Each path below is one point turned by a fixed rotation once a step. After each direction that follows a path, write how fast that rotation turns it, in deg/step (0 if it stays still).
Each turn is a multiple of 5 degrees from 10 to 175, or 0.
Each row of a path follows its step; steps can be skipped.
Rotation 1:
step 1: [-0.99  2.25 -0.42  0.22 -0.02  1.44 -0.73 -1.40 -0.43  0.54  0.70 -1.41
  0.58 -1.86 -0.16  0.04 -0.02 -0.28 -0.45 -0.83  2.06  0.18  0.12 -3.21
  0.71  0.37  1.59  0.10  3.46 -0.43  0.78 -0.05  0.45 -0.29 -2.18 -1.57
  0.34 -0.75  0.22  0.28 -0.79  0.55  0.79  0.16  0.74  0.74  0.96  1.27
 -1.49 -0.44 -0.30 -1.56  1.98 -0.41 -0.71 -1.10  1.31  0.09  0.04 -1.43
 -0.17  0.04  1.70 -1.99 -0.56  1.43  1.62  2.83]
step 8: [ 0.18  1.27 -0.22 -1.63  1.60  1.28  0.71  1.45 -0.71  0.61 -0.84 -1.61
 -1.94  0.96 -0.28  0.42  1.00 -0.48  0.20  1.51 -0.59  0.31  1.47 -2.71
  1.80  0.02 -0.14  0.40 -0.62  1.26  0.36  0.94  0.62  2.35 -1.38  0.61
 -0.01 -0.03  1.54 -0.28  0.95  0.12  0.88 -1.80  3.94 -0.05  0.41 -0.06
 -1.00  0.73  0.80 -1.93  0.36 -0.07  1.57 -1.23  0.37 -0.78 -0.29 -0.78
  0.15 -2.31  0.70 -0.76 -1.59  2.14 -0.68  1.27]
step 12: [-1.59  3.16  1.30 -1.30  0.87 -0.23 -0.81  0.43 -0.75 -0.20  0.37 -1.31
 -0.33  0.34  0.85 -2.09  0.17 -0.98  0.76 -1.13 -0.37 -2.46 -1.11 -1.92
  0.13  0.00  0.32 -0.51  3.82  1.93  0.77  1.02 -1.80 -0.17 -1.13 -0.58
 -0.66  0.94 -0.21  0.12 -1.13 -0.51  1.75 -2.04 -0.06 -0.76 -0.96  1.34
 -0.74 -0.62  1.08 -1.72  0.15  0.30 -0.76  0.88  1.42 -1.33 -0.31 -2.04
 -1.45  0.40  0.59 -0.02 -0.37  1.13  1.17  2.18]
step 13: [-1.21  0.86 -2.34 -0.27  1.64  0.65  0.90 -0.46 -0.18  1.02  0.75 -0.38
  1.29 -0.47 -1.66 -1.32 -0.49  1.17  1.46 -0.87 -1.31 -0.02  0.12  0.11
 -1.96  0.38 -0.34 -1.31  1.43  0.27 -0.07  0.79 -1.42  0.63 -0.44 -1.24
  2.07  1.32 -1.11 -2.05 -0.53 -0.04  3.48 -1.37  1.55 -0.13  1.60 -0.50
  0.56  0.93 -0.80 -1.48 -2.08  1.71  1.32 -1.63  2.20 -0.38 -0.54 -0.63
 -0.62  0.27 -1.06  0.71 -0.78  2.15  0.48 -0.10]
step 16: [-1.84  1.27  0.87 -2.21  1.13  1.68 -0.07  1.12 -1.62 -1.43  1.25 -1.80
  1.71 -0.74 -1.33  0.21  0.31  0.56  0.13 -0.18  1.37 -2.00  1.03 -0.21
 -1.10 -0.63 -0.46 -0.15 -0.98  1.39 -0.58  0.02 -0.87  2.21 -0.66  0.35
  0.91 -0.46  1.06 -1.68  0.54  0.35  1.28 -1.29  0.64  0.86  1.69  0.36
  0.99 -0.76  0.08 -2.90 -2.20  0.73 -0.59 -2.90  1.00  0.03  0.83 -1.12
  1.51 -1.79  0.32 -1.22 -0.60  0.17  0.27  1.13]
step 18: [-1.76  0.81 -1.66  0.79 -1.19  1.81 -0.31  0.23 -1.95  0.28  1.48 -1.56
 -1.37 -0.59  1.09 -2.32  1.01  1.09  1.32 -0.55  0.48  0.88 -0.08 -0.44
  2.67 -1.06  0.78 -0.52  0.95  0.25 -0.21 -0.67  2.26  0.37 -1.63  0.08
  0.12  1.16  0.82  0.43  0.46  1.15  0.83  0.11  2.18 -0.27 -1.33  0.87
 -1.38  0.74  2.85 -1.95  0.64  0.94  1.72 -0.62  1.57  0.86  0.54  0.06
  0.86 -1.86 -1.06  0.63 -1.32  1.38  0.57  1.30]
step 21: [-1.39  1.74 -3.30 -0.55  0.94 -1.14  1.38 -0.46 -1.22  0.08  1.28 -1.91
 -0.34  0.23  0.15 -1.82  0.80  1.94 -0.42 -0.85  0.62  0.11  0.35  1.10
  0.88 -0.66  1.66  0.22  1.26 -1.32  1.19  1.93 -1.10 -0.66  0.27  1.41
  0.11  0.24 -0.16 -0.14 -0.52  1.65  1.24 -1.93  1.89  0.17  0.14 -0.25
 -1.11  2.49  0.10 -1.73  0.08  2.24  2.06 -0.94 -0.70 -0.12  0.90 -0.74
  0.93 -0.97  0.55 -0.84 -0.06 -0.05  1.76 -1.52]
step 25: [-1.58  1.06  2.09  1.10  3.35 -0.22  0.47 -0.87 -0.43 -0.29 -0.35 -1.09
 -1.76  0.10  1.33  1.07  0.53  0.93  0.14  0.90  0.08 -1.02  0.53  0.20
  2.89  0.76  0.88 -1.96 -0.65  0.21  1.46  0.61 -0.34  0.74  2.01 -0.20
 -0.17  1.56 -1.84 -0.55 -0.33  2.08  0.84 -1.81  2.13  0.58 -0.40  1.31
 -1.26  0.40  2.23  0.71 -1.47  1.16  0.03 -0.42  2.47  0.88  0.42 -0.99
 -0.24 -1.18  1.01  0.61 -1.16  0.39 -0.41  0.83]
step 26: [-2.02  2.17  0.58 -0.04  1.71  0.69  0.04 -0.39 -1.91 -0.37 -0.61 -0.26
 -0.74 -1.39  1.49 -1.52  0.72  0.28 -0.57 -0.66 -0.73 -0.55 -0.67 -0.98
  0.29  0.20 -0.64 -1.08  1.46  1.08  0.08 -1.25 -1.56  2.42 -2.93  2.32
  1.00 -0.44  2.28 -1.08 -1.07 -0.88  1.34  0.26  1.61  1.42  1.27  0.02
 -1.24 -0.12  1.77 -0.78 -0.50  0.41 -0.40 -0.64  1.32  0.33  0.52 -1.50
 -0.51 -1.95  0.35 -0.24 -2.61 -0.66  1.55  1.14]
step 30: [-0.39  0.94  0.52 -2.11  1.81 -1.59 -0.73  1.66  0.16 -1.67  0.35 -3.84
  0.82 -1.17  0.60  0.76  0.65  2.23  1.45  1.02  0.56  0.02  0.82 -1.50
 -0.17  0.39  1.22 -0.86  2.56  0.36  0.59 -0.27 -0.35  1.30 -0.44  0.33
  0.67  0.22 -0.31  0.78  0.07 -0.12  1.55 -0.22  0.95 -2.24  1.91 -0.14
  1.49 -0.89 -1.26 -2.35  0.08  0.31  0.29 -1.07  1.99  0.60 -0.23 -0.57
 -1.14 -0.82  0.08 -1.36 -0.04  2.03 -0.02  1.77]
Speeds:
[-0.28  0.21 -0.58  0.08  0.26  0.36  0.29  0.09  0.08 -0.21  0.29  0.01
 -0.17 -0.42  0.41 -0.62  0.16  0.03 -0.06 -0.10 -0.13  0.33 -0.22 -0.20
 -0.34 -0.40 -0.46  0.28 -0.40  0.43 -0.11  0.27 -0.16  0.20 -0.24  0.02
  0.12 -0.30  0.04 -0.09  0.04 -0.15  0.08  0.16  0.42  0.28 -0.28 -1.04
  0.22  0.19 -0.03 -0.23 -0.43 -0.20  0.36 -0.25 -0.54 -0.17 -0.18  0.19
  0.59 -0.02 -0.39  0.49 -0.11 -0.08  0.11 -0.38]  135
[-0.04 -0.10  0.22  0.26 -0.15  0.26  0.25  0.20 -0.68 -0.37 -0.22  0.31
  0.69  0.25 -0.30 -0.30 -0.15  0.67 -0.27  0.12  0.05 -0.12  0.11 -0.01
  0.04  0.37 -0.21 -0.61 -0.58  0.34 -0.07  0.24 -0.50 -0.56 -0.16 -0.38
  0.40 -0.02 -0.21 -0.06 -0.06  0.45 -0.21 -0.02 -0.37 -0.44  0.28  0.12
  0.17  0.24 -0.39 -0.12 -0.10  0.44  0.28  0.12 -0.41 -0.30 -0.18  0.17
  0.02  0.45 -0.18 -0.10 -0.10  0.44  0.33 -0.05]  100
[-0.28 -0.15 -0.18 -0.14 -0.43 -0.09 -0.18  0.00  0.39 -0.13 -0.07 -0.41
 -0.23 -0.06 -0.48 -0.26  0.66 -0.08 -0.02 -0.01  0.25  0.34  0.03  0.09
  0.02  0.14 -0.31 -0.20  1.13 -0.15  0.10  0.39  0.43 -0.30 -0.52 -0.03
 -0.44 -0.12 -0.34  0.43  0.36  0.12 -0.02  0.12 -0.22 -0.25  0.10 -0.50
 -0.11  0.19 -0.31  0.20 -0.25  0.42  0.04  0.33 -0.49  0.04 -0.15 -0.21
 -0.30  0.00 -0.07  0.03  0.16  0.02  0.67  0.36]  40
[-0.55  0.24  0.69  0.22  0.09  0.12 -0.11 -0.66 -0.12 -0.24 -0.23 -0.26
  0.21  0.22 -0.29  0.27  0.03 -0.49  0.30  0.42  0.35  0.77  0.00 -0.15
  0.36 -0.19 -0.19 -0.03 -0.07  0.49 -0.19  0.23  0.35 -0.42 -0.09 -0.22
  0.32  0.21  0.21 -0.29  0.03 -0.21 -0.22 -0.17 -0.33  0.27  0.44 -0.30
 -0.09  0.45  0.06  0.05  0.24 -0.17  0.15 -0.22  0.01  0.46  0.14  0.39
  0.41 -0.28  0.48  0.15 -0.38 -0.30 -0.30  0.26]  45
[ 0.00  0.58  0.52  0.01 -0.03 -0.77  0.54  0.33 -0.29 -0.01  0.49 -0.49
  0.47  0.04  0.25  0.13  0.27  0.41 -0.26  0.05 -0.14  0.02 -0.32  0.45
  0.24 -0.33  0.07 -0.13  0.14  0.16 -0.77  0.26 -0.28  0.00 -0.13  0.29
 -0.32 -0.30  0.33  0.14  0.18 -0.38  0.20 -0.20 -0.31 -0.11 -0.10  0.15
 -0.21 -0.05 -0.37  0.21  0.29 -0.40  0.09  0.16  0.04 -0.47  0.44 -0.25
  0.11 -0.15 -0.09  0.15  0.04 -0.60  0.34 -0.22]  155
[-0.09 -0.08  0.06  0.10 -0.30  0.18 -0.50 -0.13  0.35  0.11 -0.61  0.13
 -0.01 -0.04 -0.33  0.21  0.12  0.45  0.28  0.19 -0.53 -0.48 -0.51  0.30
 -0.42 -0.59  0.09 -0.25 -0.08 -0.12  0.08 -0.35  0.03  0.21  0.46 -0.45
 -0.02 -0.31  0.02  0.34 -0.09 -0.05  0.50 -0.58  0.10  0.13 -0.22  0.11
 -0.05  0.31 -0.49 -0.11 -0.03 -0.02  0.59 -0.10 -0.26  0.51  0.61  0.03
  0.51  0.31  0.23  0.16  0.08 -0.13  0.35  0.25]  100
